Each named turn below is shown by a few rows before and after it. Which turns, in which order, take the first row of each later pair to the second? The first pair is answered.
J:
10  -13  -6  -1  15  -18  -22  55  -37 |-> -24  16  -12  -35  24  11  -10  37  -35
33  10  -35  15  2  -9  6  -1  -23 |-> 24  14  11  -11  -3  -22  4  41  -7
47  -30  -37  58  -19  -7  1  -44  -22 |-> 18  -14  70  -11  -31  -31  1  53  17
2  -14  36  8  -18  -10  5  16  13 |-> -27  10  11  -13  -8  24  20  -18  7
X:
-6  -6  22  32  -15  -41  -8  6  -16 |-> -11  7  0  28  4  -33  -14  20  -33
-6  4  -10  -2  4  4  -8  -7  -19 |-> -12  6  -3  -8  0  8  -4  -12  -14
13  10  -18  5  2  -21  -7  -4  -7 |-> 1  21  -21  -7  5  -11  -2  -4  -10
V:
-18  6  -21  1  -10  21  12  -47  9 |-> -20  0  30  -15  -27  3  12  -16  32
55  -45  14  68  -30  -57  -9  29  3 |-> -31  45  -81  -4  38  38  9  -18  -44
-1  5  17  -6  -5  4  3  -6  6 |-> 9  -1  4  10  -6  2  1  -16  2
7  17  2  12  16  -10  5  31  13 |-> 10  13  -15  24  21  -5  4  21  4
Now pairs of rows:
(two turns a pair)
27  39  -39  -14  -28  7  -8  32  -43 |-> 8  48  -20  -36  -33  14  -1  30  -32 => J X
32  -36  6  29  -42  -22  23  -58  26 |-> 45  -40  31  30  -31  -55  4  16  21 => J X
15  -4  18  -35  3  9  1  -18  15 |-> 38  -20  -9  -4  9  -2  -11  -17  0 => V X
-17  -7  79  -39  -44  15  22  -14  70 |-> 65  -46  0  56  1  -39  -36  59  5 => X X
-25  -8  25  -5  -14  -9  7  -13  -5 |-> -21  -6  -11  6  0  2  3  -25  -24 => X V
-36  28  50  -29  -1  17  28  36  12 |-> -37  38  -32  -6  26  47  26  -13  -24 => V V
-27  7  20  -27  10  -8  67  -16  38 |-> 12  -20  -36  35  19  -18  49  -42  11 => J X
-10  3  19  -16  -19  16  14  -19  12 |-> -10  5  -3  -7  -12  22  13  -33  3 => V V
36  -14  -22  6  -13  6  -6  -46  -31 |-> 40  -13  16  -9  -3  -22  -24  36  -28 => J X
-28  22  -46  -15  26  40  11  -42  -20 |-> 31  -33  -37  51  -1  -5  -3  -46  -11 => V V
0  9  -4  11  3  -18  -14  53  -50 |-> -41  35  20  -35  -11  13  17  9  -24 => J X
-27  15  -24  -13  2  9  11  -26  -1 |-> 2  -11  -29  22  -9  -10  4  -34  -2 => V V
-4  -16  55  -6  -24  -22  -14  -3  9 |-> 10  -25  1  26  -17  -8  -16  -52  -9 => J J
-49  50  -47  -2  30  53  8  -61  -2 |-> -57  66  -39  -21  52  44  -5  3  -13 => J V
-44  36  10  -60  -29  17  -18  -24  3 |-> -44  36  14  -63  -27  14  -19  -14  3 => J V
-2  7  -2  35  -41  0  -10  -30  -4 |-> -17  15  17  17  -47  3  -2  -28  8 => V X
42  -19  25  -21  -54  -1  -11  -27  16 |-> 59  -29  10  -1  -44  -13  -25  -8  2 => V J
-24  2  -14  -39  -10  4  3  14  18 |-> -19  -4  -1  -33  -23  -1  5  10  27 => V J
14  -9  -10  8  19  -25  -17  45  -14 |-> 16  -14  0  9  13  -29  -17  48  -10 => X V
40  -26  4  33  -19  -19  -10  0  12 |-> 12  -9  45  -9  -25  -16  0  24  29 => J X
7  11  1  0  5  -30  -8  -71  -2 |-> 16  3  43  -5  1  -60  -16  -14  8 => X J
10  -35  54  27  -62  -9  28  -43  42 |-> 43  -53  31  66  -47  -33  3  -8  19 => V J
2  -14  22  -23  -12  11  -10  19  22 |-> 3  -16  -3  -8  -17  26  -3  -29  20 => J X
-14  39  3  -37  30  11  -6  54  -11 |-> 37  -2  -14  25  21  -21  -24  54  -21 => J J
1  -4  -14  3  -3  24  0  -10  -19 |-> -3  -6  22  -10  -16  15  5  4  -1 => X V
-25  40  -52  -36  46  46  -6  20  -19 |-> 39  -30  -56  50  -5  15  -4  -53  1 => X J
41  -17  78  -29  3  -27  10  84  16 |-> -5  4  46  -53  -23  44  58  -68  38 => J X
-12  50  -12  -11  18  -19  41  26  8 |-> 3  32  -34  21  5  -15  46  -30  9 => X J
8  5  62  -4  -27  -55  -6  44  10 |-> 17  -13  60  17  -51  -48  7  -12  22 => J V
43  -50  12  32  -20  5  27  -24  11 |-> 35  -38  -23  31  -6  22  29  -41  -3 => J V
5  -10  -34  11  44  -25  -15  -15  -18 |-> -11  3  8  -24  44  -32  -13  28  -6 => J X
-4  20  25  -14  -5  -43  -3  78  4 |-> -44  40  6  -38  -26  14  37  -38  25 => J X
0  -24  -4  35  -28  2  13  -103  38 |-> 22  -39  -9  60  -24  -16  0  -83  29 => V J
27  1  -58  50  17  -3  7  -23  6 |-> -18  32  -50  3  21  28  26  -40  15 => X X
40  -32  14  56  -13  -32  11  9  -6 |-> -18  19  -30  7  10  32  36  -53  -18 => J J
-11  8  5  -16  5  10  1  -4  5 |-> 6  -8  -1  6  -6  3  0  -20  7 => X V
12  -2  -3  18  -3  27  1  -42  -8 |-> 21  -16  25  22  -18  10  -1  -26  6 => V V
-36  59  -9  -72  4  10  10  33  -8 |-> -29  45  27  -71  -14  -9  10  49  12 => J V
-29  34  -4  -54  -5  48  26  -32  24 |-> 63  -37  0  43  -18  -30  -15  26  14 => V X
37  -16  -27  18  -9  -4  14  -12  -4 |-> -2  18  3  -38  4  7  19  30  5 => X V
12  -19  -10  13  -42  -4  4  -42  12 |-> 23  -25  -20  25  -37  -12  -3  -30  4 => V J
5  -21  16  -25  12  -24  2  53  -3 |-> 20  -32  -42  16  20  -10  0  -2  -22 => J J
18  -16  -45  10  35  13  -25  4  -33 |-> 34  -32  -25  24  24  -7  -31  18  -26 => X J
-23  14  -38  -65  25  41  -13  13  -27 |-> 31  -45  -48  10  -17  19  -10  -58  -9 => X J
-5  -10  39  5  -11  -17  3  17  15 |-> -12  -7  22  7  -17  3  16  -31  18 => J X
-3  -16  -43  -9  -4  3  -18  0  -17 |-> -21  -3  -16  -38  -6  6  -13  20  -4 => J J
4  21  -22  -13  32  9  -25  52  -22 |-> 17  13  -30  2  33  3  -28  48  -27 => J J
-35  23  -22  -44  40  28  29  -47  -15 |-> 33  -47  11  27  -10  -22  20  -66  12 => X J
-25  -23  81  3  -40  -23  5  -35  37 |-> -32  -19  43  13  -38  0  13  -87  27 => J V
18  -8  -1  2  -14  26  9  -48  16 |-> 10  6  -26  -4  5  37  6  -40  1 => J V
13  -7  14  8  -4  -35  -20  44  -10 |-> 12  -1  -20  13  11  -23  -23  37  -28 => X V
-23  30  -16  -19  47  13  1  21  -15 |-> 14  1  -40  31  43  -1  -9  0  -24 => V V
-48  7  40  -23  -16  3  -4  -4  13 |-> 2  -23  -22  47  4  -17  -28  -7  -22 => V X
-4  18  32  -42  -36  25  6  -39  14 |-> -9  26  15  -42  -27  34  9  -44  5 => J V
28  -40  33  18  -28  -24  15  -12  20 |-> 42  -44  5  35  -6  -33  -2  12  -4 => V J
